One turn sends every row of this set to another row. A few are shown first. Where does it send the rows asked after them?
Fazu: [-1.37 0.00 1.53 0.67 2.11 0.65 -1.20 -0.35 -1.15 -2.59 -1.16 -0.26 0.46 -0.08 -0.08 0.66 -2.14 0.59 -0.14 -1.53 1.31 1.28]
Disi: [-1.80 0.02 0.34 -1.28 -0.04 0.68 0.87 -0.84 -4.11 -2.18 0.37 -0.61 0.35 -1.28 0.35 -0.99 -0.07 0.81 -0.14 0.86 -0.60 0.24]
pab: [-0.85 1.05 -0.74 -0.92 2.31 -0.80 -0.53 -0.38 -0.40 0.24 0.34 -0.62 -2.18 1.41 1.18 0.24 -1.11 -0.38 1.09 -1.67 0.15 0.95]
buri: [-1.52 0.28 1.20 1.05 2.12 1.29 -1.02 -1.69 -0.49 -2.37 -0.33 0.19 1.20 -0.17 0.23 0.08 -1.63 -1.09 0.56 -1.61 -0.11 1.75]
ges: [-1.63 1.95 -0.04 -1.94 -0.31 0.38 0.17 -0.53 -3.83 -1.00 0.90 -0.34 1.11 -0.65 2.02 0.84 0.35 0.47 0.98 0.81 0.40 1.21]
mik: [-0.80 0.15 -1.19 -1.03 1.91 -1.43 -0.21 -0.12 -0.56 0.34 0.46 -0.37 -1.04 0.59 1.67 1.64 -0.96 -0.53 0.38 -2.09 0.78 0.60]
bolod: [-1.93 -0.48 0.44 -0.81 2.15 0.77 -0.90 -0.46 -0.73 -2.75 -0.95 -0.28 -0.93 1.28 1.18 0.36 -1.56 0.43 -0.30 -0.63 1.48 1.08]
Kib: [-2.32 1.04 -0.40 -1.82 -0.59 2.21 -0.93 -2.35 -2.04 -0.75 1.54 -2.24 1.06 0.39 0.80 -0.06 1.17 0.78 0.73 -0.06 0.65 -0.14]
kabik: [-0.96 -0.67 -0.02 0.57 1.46 -0.79 -0.47 -1.20 -1.09 -1.13 0.61 0.16 1.28 -0.61 0.45 -0.40 -1.35 -1.41 0.42 -3.10 -1.50 0.75]
Zedul: [-0.92 1.01 0.20 -1.46 2.34 -0.16 -0.27 -1.41 -0.66 -0.01 0.14 0.24 -1.87 1.42 2.16 0.72 0.00 -0.29 0.41 -1.66 0.84 0.52]
fida: [-1.46 -0.40 -0.59 0.23 0.00 1.60 0.10 -1.76 -3.03 0.04 -0.54 -0.96 -0.22 -2.67 -0.94 -0.30 -0.44 1.23 0.11 0.07 -0.09 0.51]
rez: [-1.42 -0.56 -0.90 -1.45 1.43 -1.51 -0.78 0.32 -0.72 -1.13 0.01 -0.17 -0.37 1.03 2.08 1.56 -1.53 0.00 0.26 -1.51 1.11 0.89]
dudo: [-1.61 2.26 -0.20 -1.13 -0.41 0.34 -0.88 0.54 -2.16 -0.84 0.80 -1.05 1.06 -0.04 0.82 1.74 1.96 1.72 0.99 0.47 -0.06 0.14]
doso: [-0.76 1.17 0.55 0.60 1.90 0.78 -1.08 -1.15 -0.92 -0.49 0.73 -0.06 -0.56 0.74 0.97 -1.22 0.09 -1.94 0.68 -2.83 -0.97 0.22]
koziv: [-0.75 0.54 1.08 0.76 2.02 -0.54 -0.73 -1.30 -1.38 -1.15 0.07 0.01 0.74 -0.33 -0.29 -0.94 -1.95 -0.31 1.04 -2.97 -1.36 1.46]
gali: [-2.04 1.37 -0.38 -0.81 -0.49 2.28 -1.02 -2.06 -1.13 -0.28 1.72 -2.56 0.92 -0.12 0.01 0.64 0.92 -0.11 1.15 0.55 0.66 -0.11]
zer: [-1.65 0.28 0.19 0.41 2.42 0.61 -0.70 -1.17 -1.29 -2.37 -0.34 -0.36 0.94 0.19 0.08 -0.80 -2.42 -0.01 0.72 -2.29 -0.59 2.31]
zud: [-1.79 1.63 -1.54 -0.26 -0.45 1.50 -1.41 -0.06 -0.97 0.19 0.63 -1.48 0.10 -0.27 0.31 1.31 2.11 0.96 1.17 0.45 -0.36 0.07]
bop: [-1.28 1.69 -0.27 -0.34 -0.79 0.43 -0.68 0.91 -2.71 -0.52 1.36 -1.24 -0.22 -0.61 0.79 0.16 0.52 -1.28 1.28 1.45 -0.23 -0.01]
tud: [-2.16 -0.04 -0.03 -0.77 -0.55 2.06 -0.67 -2.59 -0.92 -0.82 1.30 -2.40 0.43 -0.43 -0.69 0.02 0.59 0.23 0.70 0.96 0.22 -0.56]
Sumod: [-1.88 0.14 -0.40 -1.14 1.97 -0.30 -1.23 -0.23 -0.75 -2.01 -0.60 -0.37 -0.45 1.50 1.48 0.47 -2.31 0.70 0.86 -1.09 0.94 2.13]
laf: [-1.35 -0.55 -0.23 0.59 1.99 -0.11 -0.28 -1.11 -1.31 -1.86 0.01 -0.09 1.89 -0.84 0.29 0.38 -2.05 -0.60 0.09 -2.90 -0.45 1.68]
gabir: [-0.66 -0.40 -0.73 0.42 1.54 -0.84 -0.51 -0.53 -0.97 -0.12 0.86 -0.35 -0.25 -0.09 0.54 -0.67 -0.73 -1.63 0.29 -3.29 -1.30 -0.07]
Vob: [-1.33 -0.02 -0.79 0.52 -1.43 0.86 -1.81 -0.84 -1.70 1.08 0.08 -0.84 -0.43 -1.90 -0.05 0.14 0.02 -0.36 1.45 0.69 -0.31 0.14]
pabe: [-0.43 0.40 -0.98 -0.22 2.08 -1.22 0.11 0.06 -0.93 0.39 1.00 -0.63 -1.12 0.29 0.90 0.48 -0.57 -1.32 0.20 -2.75 -0.27 -0.08]
Ruv: [-2.01 0.83 0.34 -1.31 -0.20 0.65 -0.18 -0.55 -2.95 -2.19 0.16 -0.68 1.65 -0.57 0.25 0.53 1.47 2.79 0.08 0.08 -0.69 0.18]
gamek: [-1.67 -0.53 -0.47 0.04 2.13 -0.04 -0.31 0.15 -1.66 -2.74 -0.21 -0.59 1.43 -0.09 0.58 0.63 -2.35 0.01 -0.36 -2.30 0.62 1.60]
gir: [-0.97 0.83 0.09 -1.21 1.91 -1.45 -1.04 0.24 -0.81 -0.57 -0.28 -0.37 -1.33 1.34 1.36 1.08 -1.86 0.78 1.03 -1.36 1.09 1.29]
dogi: [-0.12 1.66 0.88 -0.12 2.07 -0.32 -0.79 -0.61 -1.39 0.64 0.39 -0.08 -1.44 0.66 1.15 0.00 0.16 -0.51 0.44 -3.10 0.25 -0.20]
Lesek: [-0.27 0.96 0.29 -0.11 1.87 -1.40 -0.75 -0.35 -0.87 0.48 0.52 -0.38 -1.70 0.72 0.43 -0.64 -0.96 -0.57 1.15 -2.55 -0.89 0.26]
bel: [-1.68 0.17 -0.73 0.42 -0.31 1.37 -0.62 -1.59 -0.62 -0.09 0.33 -1.02 0.20 -1.43 -1.07 0.53 1.72 0.88 0.88 0.53 -1.67 -0.21]
puf: [-1.18 1.01 1.42 -0.25 -1.01 0.67 -1.23 -0.88 -1.79 -0.33 1.41 -2.51 0.92 -0.84 -1.15 0.72 0.44 0.77 0.84 0.30 0.74 -1.21]
rupuz: [-0.79 0.51 0.05 0.32 2.01 -0.38 -0.63 -1.61 -0.64 -0.22 0.53 -0.10 -0.60 0.34 0.30 -1.31 -1.16 -1.19 1.25 -2.70 -1.77 1.02]
bafu: [-1.34 0.18 1.75 -0.99 -0.82 0.39 -0.53 -2.04 -2.11 -0.65 1.00 -1.97 0.97 -1.09 -1.05 0.56 0.33 1.71 0.41 0.25 0.53 -1.13]
Getul: [-2.26 -0.02 -0.76 -0.50 0.20 1.92 -0.07 -1.83 -2.10 -1.52 -0.24 -0.93 1.05 -1.24 -0.62 0.04 1.39 2.48 -0.03 -0.11 -1.13 0.39]
damed: [-1.15 1.30 0.19 0.13 -0.65 0.08 -0.80 0.23 -1.07 -0.32 1.01 -1.16 0.24 -0.79 -0.68 1.09 1.94 0.55 1.14 0.87 -1.31 -0.79]
keb: [-2.05 -0.11 -0.83 -1.50 -0.98 1.21 -1.14 -1.53 -3.80 -0.39 -0.57 -0.29 0.65 -1.28 1.48 -0.37 -0.02 1.99 0.47 -0.42 0.41 1.01]
zezir: [-1.87 -0.96 -1.01 -0.82 1.55 -0.53 -1.04 0.61 -1.26 -2.34 -0.41 -0.58 0.38 0.77 1.46 0.83 -2.09 0.36 -0.26 -1.83 1.16 1.24]
Maf: [-1.60 0.17 0.61 -0.23 1.93 -0.32 -1.31 0.08 -1.62 -2.63 -0.77 -0.42 0.64 0.67 0.48 -0.10 -2.74 1.01 0.57 -1.88 0.50 1.99]
piri: [-1.45 1.88 -1.52 -0.41 -0.61 1.59 -1.45 0.07 -3.19 0.92 0.22 -1.32 0.06 -1.15 1.17 0.78 0.34 0.62 1.10 -0.26 1.17 0.96]
Masid: [-1.09 -0.12 1.01 -1.42 1.59 -0.82 -1.26 -0.49 -0.97 -0.99 -0.84 0.28 -1.51 1.24 1.77 0.92 -0.97 1.10 0.07 -1.38 1.62 0.31]
dov: [-2.22 0.32 -0.07 -1.66 0.00 2.16 0.09 -3.15 -1.86 -0.92 1.19 -2.19 0.71 -0.35 -0.17 0.06 0.74 1.23 0.24 0.33 0.53 -0.20]
bekiz: [-1.11 0.38 0.65 -0.05 -0.18 0.13 0.78 -1.35 -2.22 -0.62 0.84 -0.45 0.17 -2.17 -0.53 0.43 -0.13 -0.77 1.00 1.81 -1.03 0.29]
gazu: [-1.40 0.38 0.77 0.00 0.05 0.44 0.40 -1.20 -1.88 -1.34 0.39 -0.74 1.02 -1.68 -1.41 0.49 1.39 1.66 0.29 0.49 -1.73 -0.39]
togez: [-0.73 0.54 1.80 1.33 1.24 0.25 -1.93 -1.15 -0.99 -1.07 -0.01 0.36 0.92 -0.27 0.27 -0.67 -0.92 -1.17 0.85 -2.89 -0.79 0.60]
Supuz: [-1.42 1.06 1.31 -1.59 -0.69 0.69 -0.63 -1.50 -3.10 -0.76 1.18 -2.13 1.20 -0.45 -0.20 0.25 0.71 2.10 0.22 -0.54 0.97 -1.01]
Satod: [-1.30 1.68 1.31 -1.15 -1.22 0.54 -1.52 -1.10 -2.38 -0.19 1.55 -2.11 1.58 -0.36 0.13 0.90 0.82 1.15 1.07 -0.32 0.97 -0.78]
defot: [-2.42 1.17 -1.29 -1.43 -0.32 1.66 -1.10 -0.87 -2.13 -1.04 0.01 -0.90 1.24 -0.12 1.13 1.05 1.77 2.51 0.63 -0.07 -0.05 0.84]

puf -> tud
Sumod -> gir
buri -> Fazu
And these:
rez -> mik
Disi -> keb
Getul -> Ruv

